Every row has a hidden score from 0 to 40. What is each row's score? 20 is about the middle. The score is a weighted sum of the row's numbers plus the product of two more (or one squared), each taken from its middle value.
[ 38 -37   5   2  50   6  11  -4 -43 -12  22  35 -54 -17 -46 -12  29  25
   9   1 -29 -10]: 14
[-53   5 -95 -20 -33 -57  -8  -3  32 -55  26  39  -6  -8 -32 -21 -85   6
  33   7 -32 -95]: 24
[ 17  -1  32  50 -28 -28  -2  70 -56 -51 -56  -3  41 -56   2  82 -48 -24
 -52  13   1 -55]: 11
[ -1 -27 -35 -57  49  23   8  -8   3  20 -44  -5  26 -20 -45  -9  22  49
  33  46   1  51]: 29
[ 26   3  75   3   1  26  13 -31   4  13   5  28  -5 -53  54  15 -26  18
 -66  39 -10 -26]: 6
[-18 -35  15   6  -3 -15 -31  13   9 -42  36 -30   3  -8   4  19 -59  24
  31  20 -39 -21]: 26
[ -9 -16 -28 -28 -48   7  47  34 -62 -79 -13  -4  58  54  16  55 -26  10
 -44  -8 -26  -9]: 14
[-64  16 -12  59 -56 -12 -62  12 -27 -37 -10 -66  54  35 -14  -3  -9 -66
  64  11  28  -4]: 33
[-72 -82  68  35 -19  33 -65  57  51  29  63   6 -37 -63  31  58 -70  69
 -21   7 -20 -28]: 27
[-44 -17 -15  22 -30  84  41 -49 -41 -24  21   9 -29  20  30  22 -30  44
 -40 -36 -56  -9]: 21
[ -6  19 -22 -31  -9  23  13  -6 -52 -26 -32   5  -1  54   2 -22  53  12
   8 -15   9  26]: 17
[-13   6  52  62 -46  59 -16  41   0  11 -46  -4  39 -49  -5  54  11  54
 -77 -20  43   4]: 18
[ 30  59 -19  36  12 -57   9  46   4  27 -11   1  -4 -47 -37  26  -8 -60
  30  14  41  -1]: 22
[ 22  -2 -22 -41 -17  73  55 -75 -21  -5  22  29 -10  55  19 -25  12 -30
  34 -25 -74  41]: 15
[-28  21 -60 -67  48 -79 -14   9  49   7 -62  24 119 -14 -76 -19 -14   2
  15  18 -29 -12]: 28
[ 14 -88  65  34  55  29 -42  20  45  36  94   1 -87 -15  28 -45  13 -23
 -20   6  37 -35]: 9
[  3   0 -15  53  -3 -49 -10  40 -59 -15  17  11 -30  23 -13  43  36 -45
  -3 -36  65  17]: 25
[ 22  16  45  14   9   8 -12  20  16  36 -24 -63   4 -56  50  73  34  -5
 -75   6  50 -10]: 15
[  7  27   4  11 -16  11  17 -38 -46  18 -61  -3 -19  -4  24  15  20 -42
 -34 -63  27  33]: 14
[  4 -10 -83 -61  31 -51  11  67  -4 -21  -5  16  39 -28 -62  45 -62  32
   3  63  -4 -21]: 21
[ 32  40  27 -16 -44  48  44 -70 -17  29  -8  32 -51 -25  34  16   6 -10
 -10 -26  -7  13]: 10
[-62 -16  24  -1  -9  36 -35   0  16 -56  14 -64  25  15  26 -17 -30  34
  29  53 -46  -3]: 32
[ -6 -69  48 -35  17  26  -3  13  -6 -40  17 -25 -32 -49  37  28 -61  10
 -23   7 -23 -39]: 17
[-12 -16   8 -13   3   1  -4 -42  59  18  16  31  26   3 -37 -43   6  -1
  23  -8 -43 -38]: 20
[-43  52  -2  55 -41   8  25 -17  -2  11 -45   6  13  77  -5  20  33 -53
 -22 -37  24  36]: 25
[ 17 -38  54  19  49 -26 -58  62  46  42  25 -73 -49 -36  -3  -1  65  25
  12  -7  61  40]: 26
[  6  35  28 -11  60   1  -8   6  69  53 -27 -35   1  18 -12 -36  56  11
   4  -4  54  48]: 25
[ 13   9  33  32  31 -37 -55  59  -1  14 -63 -64  17 -52  -6  -9  51 -19
   5 -32  62  34]: 22
[ 52   8  -8 -39  22  14  34 -21 -69  16 -44  46   7 -23 -79  -1  66  74
 -19  83  11  72]: 16
[-44 -10  70   9  25  65  36 -37   7  16  15  40  -4  71  -1 -13   9  41
 -11 -12 -27 -12]: 28
[-18 -43  64  61 -34  -4 -92 -51  38  33  56 -19 -76  -2  74 -26 -15 -82
 -32 -61 -16 -41]: 21
[ 32 -25 -41  -7  29 -32  19  72 -56 -65  17 -12  33 -17 -62  27 -60  29
   9  28   0 -26]: 20
[ 72 -23 -34  11  54 -70  38  15   0  10  -7  32 -10  12 -41 -18  21  51
  26  31  13 -42]: 20
[-74 -54  40  33 -19  63 -90  -5  39  21  84 -23 -73   6  52  -5 -22   9
 -19  -2  -4  10]: 29
[ 52   4  18  49  38   7 -52  13  63  78  13  -2 -34 -60 -29 -17  52   8
   3  16  25 -27]: 22
[ 60  26 -62 -70   8   3  70 -46 -75   8 -42  40  35  18 -26  13  57  59
 -17 -12   0  45]: 17
[-16   0 -38  20  16 -92 -18  32  -3  -6   3  16 -44 -58 -49 102 -23   8
  46  18  48 -41]: 26
[-16  -2  18  44 -62   6  22  80 -36   8 -36 -13  13 -52  21  73  -3  24
 -56  21  14 -14]: 20
[-19 -12 -19 -28 -21 -42 -27  -1  36 -47 -25 -10  -9  16 -14 -74 -17 -10
  84   6   3 -22]: 27
[  5 -32  21 -50 -41   3  17 -43 -55 -43 -25  -7   0  -5  12  19 -25 -15
 -14  19 -21 -31]: 9
[-16   7   8  32 -18  24 -23 -12  51  -9  32  45 -40  -9   8   0 -16   5
   2 -15 -13 -52]: 18
[ 16   1  33 -31   3  85  28 -61 -41  -9  -4  38  -9  36  42 -32  52  -9
   7 -20 -36  13]: 8
[ 20  50 -69  52 -26 -25  21  47 -44 -24 -61 -16  18  10   0 100  13   9
  -2 -17  23  27]: 28
[-36  17  43 -17 -15  19 -56  12 -26 -75  61 -43   0  30  30 -47  14   6
  40  31  16  52]: 18
[ -1  32   0  55 -54 -22  27  -6 -30  31 -46 -12  14  28  18  62  21   1
 -37  -2  57 -23]: 15
[  -4  -20  -21   -8    9   67   37    9  -23   67  -18   67   27  -45
 -109   36   28   74  -77   67   16  -15]: 21
[ 24  34 -30  29   6  44  41   0 -68  31 -29  33  52  34 -36  33  63   7
 -13 -18  12  66]: 24
[-53 -22 -76 -44 -17  11  29 102 -31 -60  -9  -4  89 -20 -87  41 -24  36
  -5  61 -37  26]: 24
[ 40 -24  22 -59  73 -19 -25   2   5 -45   2 -33  -8  17 -14 -67  43 -26
  43  30   0  11]: 15
[-32  -2 -36 -27 -27  60   5 -37 -10 -27 -32  30  39  36  13  27 -48   9
 -17 -37 -69 -13]: 20
[ 69 -26   7  24  47 -17  -2  27   3  66  30   6 -41 -21 -37 -40  32 -18
 -17   5  25   1]: 18
[ 11 -14 -35  17 -16 -44 -42  39 -72 -39 -11 -30   1 -10  -7  29 -14 -62
  30   5  41  24]: 28
[ -5 -10 -14 -66 -69  22  39 -61 -47 -65 -39  17  12  41  18   7 -18   3
  -6 -25 -50 -54]: 9
[ -5 -16   8 -85 -19  32 -54  -3 -46 -63  26 -46  -3  -6   6   9  11  39
   8  36 -26 -18]: 12
[-10 -30  32  70 -12  34 -15  11 -15  -2  30  14 -67   4  -2 -15   7 -80
   2 -35   9 -64]: 17
[-30  67 -26 -38  88 -77 -48 -49  62  91  21  31   4  14 -38 -72  33  34
  36   7  41  75]: 29
[-55 -16  -2   7 -36   0 -75 -27  48 -81  59 -51 -18  12  26 -32  -2 -27
  36  -4 -21 -28]: 29
[ 36  25 -26 -49  13 -26   6  15   1  16  -3   5  44  -3 -56 -44  73 -16
  27  18 -12 -41]: 15
[ 28 -44   4  37 -21 -23 -51  53 -16 -25 -11 -30  -4   8 -24  23  34 -40
  21   5  57 -10]: 24
[  1 -23   7 -24 -18  -2 -68 -20   5  16  34 -35 -46 -22  33  36 -38  53
  -7 -36  13 -39]: 14
[-25  33  -1  30   0  81  74 -31 -49  26   9  54  73  81  -5 -30  26  18
  13 -19 -13   6]: 19
[-12  50 -19  39 -35 -18 -49  38 -67 -35 -47 -32  12  58 -28  53  33 -62
   3  -5  63  28]: 21
[-11  -6 -48 -31 -43  30  24 -20 -37 -30 -19  30  28  59   2  52 -51  -7
 -37 -49 -36 -75]: 16
[-37  13 -40 -11  21 -47  24  43 -53 -48 -13 -29  40  19 -63  52 -70  29
  11  58   5  -8]: 25
[ 31  81 -57 -14 -19 -14  57 -26 -41 -27 -61  66  61  85 -18 -32 -30  29
  26 -49 -52  58]: 15
[-42 -38  25 -16 -33   3 -46   6  32 -38  38 -38   0  24  34 -35 -27 -67
  39   9 -33  -4]: 18
[ 49   3  39 -37  61  -2 -73  16 -14 -28  -5 -10 -21 -14  -5 -60  71  14
   8  30  19  16]: 7
[ 76  -1 -20 -35  36 -89  52  21  14 -28  -1  60  15  24 -31 -48 -10  14
  44  16 -33 -77]: 6
[-23 -15 -26 -44   5  18  37 -31 -72 -50 -29   1  38  64 -28 -38  -2  34
  57  -2 -23  62]: 26
[-23   9   6   6 -15  46  53 -56  25  -3  17   6  16   5  31  24 -62   2
 -43 -62 -44 -25]: 18
[ 58  -3 -24  34  43 -71 -31  54 -12   0  16 -22 -94 -62 -12  50   6 -62
  30 -24  39 -13]: 23
[ -6 -10   7  32  20 -32 -71  29  20 -12  30 -37  18 -12 -10   9  29   8
   6 -17  26   8]: 30
[ -5  -3 -11  63 -37 -21 -28  23 -35 -25 -12  -9  -6  21  -3  64  14 -89
   0 -20  14 -14]: 26
[ 50  35 -46 -53  45 -20  61  13  -3  57 -57  27  35 -43 -59  -9  30  39
   7  55  24 -34]: 14
[-26   2 -29 -14 -47  -7 -18   5 -76 -84 -34  -6  30  91  -1  22  10 -86
  11 -41   6  -1]: 19
[-36 -19 -19 -55 -38  33  40 -45 -50 -45 -11  23  54  55   2  34 -37  43
  -7 -15 -12 -25]: 20
[  9  32 -28  52  21  15  19  32 -49  50 -33  14  28   3 -67  21  54   4
   2  29  40  68]: 30
[-11   2 -33 -29 -19  70  74 -26 -24 -19 -59  55  51  38   1   6 -25  46
 -34   3 -65  11]: 16
[  2 -49  18 -50  21  15 -12 -35   5 -22  53 -58 -24  -9  14 -36   8 -11
  26   6 -12  28]: 23
[-51 -17   2  -5 -13 -21 -74  -4  44 -71  26 -59  32   3  -2 -36 -63  16
  70  43 -11 -16]: 34
[ 84  -4 -17 -27  69 -49  31   1 -31  53   4  38  -7   5 -26 -63  46   1
  16  12 -11   3]: 12
[ 61  51  -1 -31   6  47  86 -17   1  69 -78  49 -14 -18   4  22  37  30
 -88 -24 -12 -41]: 1
[-27 -12 -29 -14 -31 -18   9  55 -32 -50  21  13  15  -2 -46  66 -54 -11
   5  40 -23 -48]: 21
[ 43 -35  22 -11  12 -62 -22  50 -33 -36  -2 -28 -33 -22  -3  19  20 -18
  42  27  22   8]: 19
[ 21 -27  12 -65  13 -15 -10 -20 -43 -29  20  28 -58 -12  12  20  10 -25
  10 -45 -16   1]: 10
[-63 -67  55   9 -41  29 -36 -23  25 -38   4   3 -40  12  50   2 -51 -30
  -4  -7 -23 -24]: 26
[-38 -26  30  49   7  46   6  65 -25  21  19 -24  41 -93  21  52 -35  47
 -65   0  50  32]: 27
[  41  -13   24   -1   27   -2  -39   37   -9    7   23 -108    9  -28
   28    2   79  -29  -14   37   58   46]: 27
[-23   0 -23  15 -17  62  27 -18   8  16 -31  38  18  10  14  44 -23  60
 -87 -55 -37 -42]: 16
[-28   6 -18 -74  54   0  -6 -18 -21 -36  13   1  34  26  -9 -49  23 -26
  42  22  17  67]: 17
[ 19  -5 -73 -38  -4 -47  27  44 -33 -44 -55  19  34 -28 -71  45 -62  86
  17  54  19  16]: 26
[-20   2 -35 -32 -26  62  62 -36  -5 -43 -26  17  36  72  -4  16 -42  55
 -23  -1 -87  26]: 25
[-53 -60  -3   0 -46   8 -18   0  24 -23   5   9  13   9  14  32 -20 -17
 -10 -27 -43  -7]: 27
[  3  46  15  34   1  26  61 -51  25  89 -40  54   1  48 -37 -48   7 -16
   4 -29  13 -34]: 20
[ 12  73 -51 -42  79 -70 -40 -57  11  41 -30  24  21  22 -66 -82  27 -14
  76 -14  14  43]: 19
[ 44 -56  57 -44  12  25 -31 -16   7 -19  46 -32 -25 -56  29 -30  84  24
 -38  28 -29  -7]: 20
[  1  -6 -13 -75 -16 -13 -13   6 -13 -43 -24   4 -62 -49  23  70 -28   4
  14 -41 -13   4]: 17
[ 20   2   1  11  37  -5 -25  -1  69  78 -25  69 -42 -16  -8 -29  38   4
 -31 -50  25  11]: 14
[ -1  20 -28  27  13   3  27  -3 -31   7 -26  29  41  43 -62  31  20  -7
 -21  12  15  34]: 24
[ -8 -76  68  -9  13  52 -28  31   1 -10  45 -14 -48 -16  45 -19  -6  -8
  11  10   7  15]: 12
[  -3  -24  -41   -9  -40  -57  -37   14   75  -48    5    3   20   12
   23  -35  -81  -20   63  -14  -38 -122]: 19
[ -5 -31  -5 -37  23 -23 -42 -47  29 -40  43 -31  -6  11  17 -56  39  35
  62  31  -3  20]: 28
[-64 -26  -1 -30  28  23 -38  11  20 -16   7 -59  16   7   4 -27 -38  58
  27  86   0  47]: 39
[ -3 -27 -40  32  16 -47 -26   8  13 -15  17 -11 -25  40 -29   6 -24 -45
  36  -9  64 -29]: 35
[-33  -3  26  51 -16  46  50 -26 -33  31  -7  26  34  35  14  16  24 -42
  -1  19  -4  11]: 23
[-108 -102  118   51  -70   92  -32  -20   46   -2   84  -49  -57  -17
  127    1  -36  -24  -15  -24  -53   12]: 24
[-52  44   9  55  -9  33  40  13  19  32  -7  55  -8  -7 -30  -3 -27   6
 -29  11   6 -19]: 21
[ 38  26  37  62  17  -1  70 -28  50  34 -12  62  -1  63 -19 -27 -10  23
  -7 -25 -33 -58]: 20
[ 21  65   8 -65  38   6 -27 -43  36  55 -13 -11   0   5  23 -45  11  36
  32   0 -20  41]: 15
[-15 -24 -33  14  29 -21  -3  69 -57 -38 -32  39  30   3 -59  72 -45  30
 -13   3  14  -3]: 23
[ 43 -20 -28 -45   3 -30  -2   5  -2 -10   9  26 -77 -36 -20 -25  24   2
  17  14   9 -48]: 12
[ -3 -15 -77 -29  -9 -50 -14   4 -35 -73  15   8  39  29 -37 -16 -22  -9
  28   4 -69 -10]: 29
[ 23   3 -20 -70 -44 -17  13 -24 -26 -26 -13   8 -55 -25  44   9 -25 -11
  13 -19  -7  -9]: 12
[-54 -17  37 -47 -18  38 -57 -17   4 -37  12 -44 -18   5   8 -33  15   2
  19  40 -28  18]: 21
[ 11  47   8 -11  19   9  -5 -14  90  98  -1  30 -21   3  15 -30  27  13
 -28 -38  30  47]: 16
[ 45  15 -14 -51 -20  11  37 -16 -93  -7 -55  17  44  29  -8 -25  36  65
  -4  14 -19  71]: 13
[-76 -40  32  60 -36  87   1  24  29  25  11 -12   8  10  66  27 -18 -27
 -59 -46 -13  17]: 18
[  6 -21 -10   8  67  43  16  26  85  90  27  42 -29 -18 -11 -14  26  39
 -12 -64   1 -25]: 15
[ 46  16  -9  67  -6 -49   2  29 -67 -36  21 -22 -23 -11  25  39  53 -27
  -2 -63  75  -6]: 24
[ -3  -5 -12 -51   8  41  44 -74  -9  14 -13  99   2  59 -25 -24 -41  -8
  23 -23 -62 -47]: 20
[ -3  56 -19  45 -29 -72  13  47 -22 -41 -15   4  19  22 -42  73 -10 -27
 -12  24  33  -1]: 22
[ 65  32  12 -55 -25 -21  -6 -47 -25 -11 -11   1 -94 -79  54   3   9  -1
   7 -14 -38  26]: 11
[ 33   1   9 -46  41 -16  -3 -19  86   9 -56 -19  49 -44   2 -50 -30   6
  44  30 -23 -50]: 20
[-55  -8  16 -11 -59  24  -5 -10  56  -9  33   2 -13 -11  35  24 -44 -30
   9 -43 -55 -25]: 20
[ 16  22  25 -41 -19 -13 -19 -33  52  48  -6  -7 -11 -15  47 -27 -20 -54
  32 -12 -11 -41]: 14
[ 12   9 -36  13 -16 -36 -26  -4 -50 -91 -41 -29  36  46   8  45   9 -41
  24 -34  63  48]: 27
[ 23  -1 -69  -4 -35 -31 -22  47 -32 -30 -27   7  -8   8 -15  33   5 -37
  36 -15  38  19]: 21
[ 55  49  29 -36  34 -31  41 -46 -14  16 -56 -60  17 -13  38 -28  68 -15
 -39  23  30  36]: 8
[-12 -16  24  71  11  38  35 -43  40  51  28  59 -29  52  15 -48 -12 -50
 -44 -35 -38 -93]: 15
[-20  -2 -30 -19  -4 -24 -11  26   4 -34  41 -33  13  15  -4  22 -36  28
  42   9 -38 -43]: 27
[ 49  -8  -9  42  55  13  51  -7  -9  91  -9  32  13   9 -59  23  20   3
 -20  20  23   1]: 22
[ 99  92 -41 -18  30 -57  74  11 -38  26 -70  48  34   9 -33 -21  31 -26
  24  10  61   8]: 7
[-54  -9   3 -41 -43  -5 -50 -28 -14 -54  36 -68   2   3  16 -41   3 -52
  43  20 -20  24]: 28
[ -3  32 -23 -33 -28  79  70 -50 -19 -10 -45  51  26 -10  -2  21 -17  86
 -36 -22 -72 -14]: 11
[ 47   2 -33   8  28 -67 -53  39 -21  -1   4 -36 -10 -37  -9  46   5 -13
  34  12  55  25]: 29
[  19   30  -79  -40  -37  -82   -8  -12   54  -51   15    0   29   41
  -29   -6 -109    0   81  -21  -61 -104]: 27
[ -20  -37   56   72   -1  -22  -28  -37   52   18   90   31 -103  -15
   33  -45  -10  -20   18  -56    0  -51]: 21
[-59  -1 -59  11  15 -60 -44 107 -13 -35  20 -61   6 -39 -35  58 -49 -12
  13  39  34  11]: 36
[-14 -45 -15 -38   1  28  56 -57   1   0   9  49 -49  24   2  14 -15   5
  28 -31 -55  -5]: 26
[-32  44 -19 -11   3  -3  46 -10 -62 -37  -1  36  44 101 -39   4 -20 -35
   0 -43  -6 -24]: 17
[-50 -12   1  57 -33  54  26 -17 -34   2 -40  19  28  91  -3 -27  -4  -7
 -24 -30   2  17]: 27
[-21  28  -3  49   9  95  48 -42  -7  51 -16  38  -7  42   4 -20  55  -4
 -25  14   3  31]: 23
[ 91  17  13 -22  -1 -47  -9  15 -34   1  -4  22 -54 -32  18  23  40 -53
  -6 -37   0  21]: 12
[-27 -17 -26 -20  -9  45  52 -51 -29 -17   3  31  27  59   4  26 -17  36
 -19 -14 -57 -33]: 21
[ 89  19 -51 -37  64 -59  43  21  20 -22  -1  61 -20  51 -54 -40 -37  14
  40  50 -30 -84]: 23
[-41   1  17  39 -25  68  37 -28   1  32  15  32   4  12  55  44 -12   7
 -50 -30 -23 -39]: 19
[-26 -61  80  58 -18 -18 -43 -38  48  30 102 -23 -87  -2  71 -18 -20 -37
 -37 -51 -50 -62]: 18
[ 47 -42  28 -28  81 -42 -56  82 -10 -38  26 -21 -15 -65 -31 -42 -50  50
  51  67   4  27]: 16
[ 58 -11  32  28   3 -32 -66  21   0  23  46 -23 -73 -76  33   4  58 -75
  -5  -7  65  23]: 28
[-33  -9  26  56 -10  14 -42 -43  60  18  80  17 -57   8  47 -60 -41 -70
   2 -77 -39 -54]: 17
[ 69 -13  40 -45  17 -39  -8 -14 -15 -52  18  10 -80 -42  35  34   9 -46
 -10 -31 -26   1]: 7
[ -68 -119   64   41   -4   70  -34   10   28   25   29  -32  -62  -83
   68   59  -45   50  -58   26    0   14]: 32
[ 42  30 -44 -15  60 -64  52  24  15 -42  -7  39 -12  34 -33 -54 -36 -17
  48   6  -8 -56]: 20
[ 11  -8  22 -28  55  29  15 -47  86  78  11   0 -78 -43  53 -43  38  79
 -11 -25 -37 -27]: 18
[-15  36  19  -9  54 -19 -16   5  58  40   4 -18  24 -13  -9  -2  24  15
  11  -8  13  82]: 27
[-27  78 -17 -32   2 -30   9 -36  25  55 -63 -14  52 -33  15 -11  42  35
  30   9   1  43]: 23
[-51 -18  31 -40 -33 -25 -51 -27   6 -48  35 -39   7  30  74 -12 -26 -12
  10  -6 -45   6]: 20
[ 80  92 -34 -50  21 -29  76   4 -45  28 -70   6  30 -34 -56 -19  60  31
  54  42  41  47]: 12
[ 20  -1   6  -8   7 -61 -40  16  15 -34   3 -32  -5  -8 -12 -45 -23 -56
  27  38  23 -84]: 15
[ -6  -6 -19  33 -26  26  -5  46 -22  13  -8  33   8  43  15  18  38 -42
 -38 -50  28 -21]: 7
[ 27  -2 -33 -17 -17  68  48 -67 -33  12  48  37  -9  67  32 -42  11 -11
   1 -57 -58   5]: 11
[-19  67 -40  11  37 -24 -36  -3  78  75  -8   4 -24   4 -38 -80  40 -15
  41 -12  33  95]: 33
[-57 -86  72  52 -40  46 -35 -18  45  23  62 -46 -64  14 104 -10  -6 -36
 -18 -48  -8 -10]: 26
[-29   1  24 -43  26  20  -3  38  -6 -56 -10 -27  28   1  22 -13  -4  64
  -1  26  -6  54]: 19
[ 43  53 -34 -34  36  17   6  -1 -54  -8 -75  57  25  26 -84 -34  40  -5
   8  63  11  82]: 14
[ 30  11  19  27 -33 -45  14  13 -74 -25  -1 -12 -16 -17 -36  59  51 -21
  -5 -40  37  19]: 15
[ 37 -61  57  36  27  -9 -84  66  41  39  39 -13 -40 -59  52  -6  63 -27
 -16 -33  53  30]: 12
[ 23   2  -4 -14 -15 -39 -22 -38  40 -42  12 -18  43  40  20 -60   8 -63
  91   1   8 -34]: 19
[ 20  42 -68 -50  -1  -4  34 -54 -57 -49 -42  41  19  88  -2 -28 -37  22
  -2 -25 -29  -9]: 15
[  4 -16   2  30 -11 -34 -18  12  -4  -1  16   8   7  63   0  -9   9  16
  -8  -9  10 -10]: 21
[ 30  38 -18   6  14 -10  65  62 -62  50 -53  15  26 -15 -86  -1  57  48
   9  64  37  71]: 21
[ 53  43  39  54  -9  -8  15 -11   9  45 -78 -58   1 -17  61  -1  74  -3
 -35  -3  87  46]: 18
[ 76  94 -58 -53  20 -31  68  47 -50  -3 -58  57  53 -51 -60   9  45  28
 -11  73  34  42]: 10
[ -9   2  33   1  22 -18 -25 -86 103 104  19  35 -66  -4  18 -50  56   6
 -24 -66  -7  -4]: 20
[ 10 -85  54  -9   6  45 -56  29  19  17  63  -5 -45 -98   7   6 -26  55
 -27  15   8 -32]: 15
[ 54  30  -9  19  37 -21  25   9  35  30  -7  -8   0   3  20 -76  73   3
  10 -34  72  36]: 14
[ 20 -70  62  58   3  27   4 -28  46  23  49   5 -75  16  35 -69  21 -37
  -5 -79 -13 -44]: 15
[ 81  64 -37 -50  19 -30  17 -53 -20  -9 -26 -42  31  29   4 -95  36   8
  42  48  12   1]: 12
[ 47  40   5  86  31 -36  -3  22  66  58 -27 -42 -28 -16  42 -17  52 -19
  10  -4  55  32]: 28
[-14   7 -68   4 -19 -77  -2  73 -11 -17 -33 -28  46  11 -88  83 -53  28
  19  21  19   5]: 29
[-32  30 -31 -16 -16  37  50  -5 -27 -34 -53   7  51  78 -50  12  -9  40
   6  -9 -34  23]: 26
[ 12 -15 -15  -3   5 -25  13  74 -47 -23 -14  17  28  -8 -26  83 -43  47
 -30  39  33  -1]: 20
[ -8  49 -41   4 -40  -6  30 -20 -36 -38 -42  35  67  96 -14   0 -41   0
  10  -9 -38   9]: 21
[-20 -49  33   9 -12 -23 -41  13  37 -50  60 -26 -21 -28   8 -38  11 -33
  41  44 -10 -33]: 21
[-91  -4  17  42 -30  23   5  -2  20  -1  33  31  -2  31  12  18 -80  -9
  16  17 -23 -12]: 35
[-10   3  14  55 -47  -5 -18  27   9 -33  62 -22   2  18 -26  25   7 -43
 -17 -81  45  -1]: 26
[  1   3  42   1 -35  74  71 -46  12   9  -4  38  -8  32  27 -44  28 -31
 -11 -13 -59  15]: 8
[104  57   0 -29  39 -33  61 -64  12  37 -62 -16  30 -24   6 -74  36   6
  18  48  23  33]: 13
[ -1 -24  15  81 -12 -24 -38  38   4   9  26   2  -8 -14  -1 -10  -2 -39
  21 -27  16 -25]: 25
[ 71  36  25   5  -4 -76 -16   7 -50   7  -2 -36 -75 -32  56  28  22 -75
   0 -50  63  35]: 14
[ 27  61 -43   4  26 -11  80  20 -56  39 -65  53  42 -38 -96  18  39  24
   4  92  71  69]: 25
